Each path below is one point turned by a fixed rotation once a step. After each direction that follows a path, write how fast that rotation turns it, in degrees each step (0 if it stays still).
Each turn is a multiple of 5 degrees from 10 to 175, or 0.
Each row of a path follows its step; steps can be skipped.
path 1
step 0: [ 1.08 -0.22  0.28 -0.97 -1.46 -2.17 -0.26 -2.16 -0.35  0.64 -2.28 -0.22
  1.69  1.10  0.87 -1.26 -0.67  0.43 -0.64  0.14 -0.70 -0.65  0.32  1.63
 -2.20  0.11 -0.01 -2.83 -0.34  0.43 -0.16  0.64 -1.64 -0.22  1.51 -1.86
  1.12 -0.45 -0.16  1.39 -0.95 -0.40  0.37  1.59 -2.07 -1.02  0.67 -2.89
 -1.74 -0.55  0.81  1.68  0.81  1.18 -2.17  0.22  0.81]
step 1: [ 1.56 -2.51 -0.22 -1.38 -1.13 -0.80  1.76 -1.36  0.33  2.41 -0.07  1.17
 -0.31  0.59 -0.59 -0.23 -1.09 -0.41 -0.44 -1.78 -2.71 -0.37  0.39  0.77
 -0.74 -0.95  0.15 -1.39 -0.48 -0.46  0.58  0.21  0.58  1.81  1.55 -2.10
  0.50 -1.20  1.07  2.59  0.90 -0.60 -0.18 -0.92 -3.10 -0.44  0.03 -1.08
  0.84  2.60 -0.64  0.22  1.19 -0.90 -1.46  1.16  0.64]
step 2: [-0.03 -2.33 -0.17  0.17 -1.07  1.37  0.82 -2.04  1.53  2.98  0.06  2.39
  2.11 -0.86  1.15 -0.95 -1.19  1.08 -0.33 -0.45  1.34  1.06 -0.49 -0.12
  0.39  0.71 -0.57 -0.20 -0.81  1.18  0.29  0.28 -0.27  0.58  2.23 -1.40
  0.88 -1.46 -1.84  0.74  1.15  0.55  1.67 -2.39 -1.89 -0.38 -0.89 -1.93
 -2.26  0.86 -1.06  0.36  0.19 -0.09 -0.12 -0.24  1.50]
step 3: [-1.85 -1.64 -0.01  0.84 -0.94  1.21  0.88  1.19  2.32  2.43 -0.10 -1.40
  1.23  0.35 -0.56  0.51 -1.11  2.42  0.51  0.36 -2.34 -0.37 -2.26  0.66
 -0.04 -2.61  0.33 -0.77  0.27  0.76  0.87 -1.49 -0.65  0.96  1.71 -0.81
 -0.75 -0.53  0.07  0.23  0.83 -1.76  0.83 -0.78 -0.63  0.92  0.28 -2.04
 -2.23  0.56 -1.23 -0.70  0.71  1.47  0.30  0.21  2.39]
step 4: [-0.78 -1.83 -1.13  0.99 -0.09  0.11  0.25  1.12  1.66  0.70 -0.34 -1.53
  0.03 -0.10 -0.74  2.26 -1.15  1.65 -0.03  1.72  0.44  0.57  0.62  1.80
 -1.08  0.17 -0.47 -1.03 -1.86  2.02 -0.32  0.31 -1.65 -0.87  0.19 -1.54
  1.39  0.42 -0.28 -0.40  0.21 -0.97  1.79 -0.55 -0.68 -0.99 -1.36 -0.93
 -0.14  3.96 -1.07  0.72  2.72  1.60  0.52 -1.25  1.69]
step 5: [ 0.04 -0.58 -1.76  0.18 -1.54  0.24  0.37 -0.48  0.89 -0.90 -1.02 -0.51
  1.46 -0.03  1.69 -0.18 -0.20  2.03 -0.80  1.65 -0.27  0.27 -0.93  1.83
 -1.35 -0.99  2.14 -1.46 -2.97 -1.06  0.74 -0.31 -3.12  1.43  0.91 -1.00
  2.61  1.15  0.40  0.84  0.33 -0.26 -0.73  0.64 -1.75  0.23  1.02 -0.86
  0.64  0.39  1.39 -0.76  1.84  1.67  1.20 -0.58  1.59]
step 6: [ 1.52 -3.21  0.29  1.22 -0.78 -1.15  2.28 -0.81  0.60 -0.70  0.99  0.60
  0.33  0.68 -0.32 -1.16 -0.15 -0.06 -2.48  0.44 -0.36  0.02 -0.02  0.41
 -0.90 -0.49  0.71 -0.40 -2.07  0.34 -0.42 -0.77 -0.97  0.38 -0.24 -1.42
  0.28  0.41  0.46  1.00  1.87 -0.35  1.44 -0.51 -1.91  0.13  3.11  1.41
  1.79  2.67 -1.44 -2.50  0.95  1.07  1.47  0.67  1.15]
step 7: [ 0.48  0.77  0.41  1.77  0.02 -0.68  2.76 -0.82  0.35 -0.60 -1.51  0.89
  1.61 -0.45  0.85 -2.20  1.76  0.90 -1.45  1.70  1.21  1.12 -2.17 -1.94
  2.15 -0.08  1.13 -0.19 -1.34 -0.08 -1.97  0.11 -0.94  0.51  1.80 -1.84
  1.30 -0.67 -1.22  0.29  0.80 -0.82  2.08 -2.07 -0.28  0.23  0.16 -0.82
 -0.02  1.02 -1.12 -0.96  1.06  0.73  1.03  0.80  1.94]
step 10: [ 2.27  1.30 -1.42 -1.45  1.11  0.45  1.09  0.99 -0.27  0.35 -0.59 -2.11
  1.12 -1.00  1.30 -0.27 -1.17  0.34 -0.19 -0.39  0.59 -0.53 -1.30 -1.38
 -0.26 -2.69  1.42 -0.75 -0.79 -0.57  0.84  1.53 -0.95  1.13 -0.93 -0.97
  2.26  1.11  0.09  0.41  1.41 -1.34 -1.88  0.54 -0.97  2.88  0.41  0.53
  2.72  0.25 -1.19 -0.92  0.27  0.23  1.64 -1.80  1.72]
[ 0.81 -0.43 -0.23  0.18 -0.14  0.01 -0.32 -0.49 -0.10  0.39  0.77  0.76
  0.18 -0.60  0.22 -0.79 -0.44 -0.11  0.12 -0.06 -0.30  0.37 -0.12 -0.60
 -0.02  0.12  0.30  0.64 -0.09 -0.25  0.36  0.05  0.71 -0.03  0.21 -0.32
  0.20  0.42  0.18 -0.09  0.08  0.48 -0.28  0.10 -0.14  0.23  0.30 -0.09
  0.40  0.04 -0.20 -0.56 -0.06 -0.05  0.37 -0.02  0.16]	80
[-0.10  0.59  0.13  0.22  0.99  0.80  0.29 -0.56 -0.01 -0.33  0.20 -0.52
  0.55 -0.50 -0.39  0.25  0.01 -0.22  0.00  0.03 -0.26  0.31 -0.20  0.09
  0.25 -0.02 -0.19  0.15 -0.03  0.18 -0.53  0.40 -0.15 -0.38 -0.01 -0.32
  0.34  0.16 -0.18  0.34  0.30 -0.22  0.17  0.11  0.39  0.18  0.82  0.39
  0.57 -0.04  0.69 -0.48 -0.12 -0.21  0.01 -0.08 -0.07]	20
[-0.25  0.30 -0.52  0.17  0.59  0.04 -0.17  0.50  0.21  0.41  0.55 -0.15
 -0.06  0.04  0.39  0.04  0.09  0.15  0.09 -0.58 -0.11  0.08 -0.37 -0.12
 -0.66 -0.48  0.18  0.07  0.31  0.86  0.13 -0.53 -0.21  0.13 -0.06 -0.27
  0.12  0.30 -0.08  0.16 -0.37  0.44  0.48 -0.16  0.22  0.36 -0.73  0.22
 -0.42  0.08  0.14 -0.29  0.02 -0.69  0.19 -0.87 -0.02]	60
[ 0.02  0.34  0.17  0.17 -0.17 -0.08  0.34  0.00  0.44 -0.07  0.42 -0.17
  0.01 -0.13 -0.42 -0.05 -0.16  0.15  0.35 -0.50 -0.32 -0.61 -0.08 -0.17
 -0.10 -0.90  0.65  0.36 -0.25 -0.36  0.18  0.44 -0.11  0.65  0.01  0.55
 -0.06  0.02  0.60  0.80 -0.54 -0.89 -0.62 -0.05  0.21  0.05 -0.08  0.13
 -0.27 -0.05  0.03 -0.18  0.17 -0.11  0.25  0.47 -0.06]	155
[ 0.30  0.79 -0.34 -0.44  0.25 -0.06  0.07 -0.09  0.12 -0.09 -0.21  0.21
 -0.47  0.54 -0.26 -0.46 -0.14 -0.14 -0.68 -0.22  0.38 -0.23  0.04 -0.16
  0.47 -0.51  0.29  0.10 -0.13  0.34  0.65 -0.21 -0.25 -0.65  0.83  0.32
 -0.08  0.65 -0.52 -0.57  0.01 -0.26  0.04  0.26  0.12 -0.08 -0.13  0.51
  0.30  0.40  0.05 -0.05 -0.38  0.21  0.20  0.44  0.06]	25
[ 0.05  0.11 -0.27 -0.48 -0.29 -0.06 -0.14 -0.33  0.00 -0.63 -0.12 -0.31
 -0.07 -0.14 -0.51  0.32  0.00 -0.01 -0.22 -0.36 -0.19  0.14 -0.77  0.20
 -0.93  0.39  0.00  0.45  0.08 -0.09  0.13 -0.03  0.08 -0.36  0.07 -0.55
  0.46  0.55  0.39 -0.18 -0.20 -0.21 -0.32  0.66  0.09 -0.21 -0.57 -0.45
  0.31  0.10  0.02  0.42  0.70  0.46 -0.25 -0.17 -0.61]	80
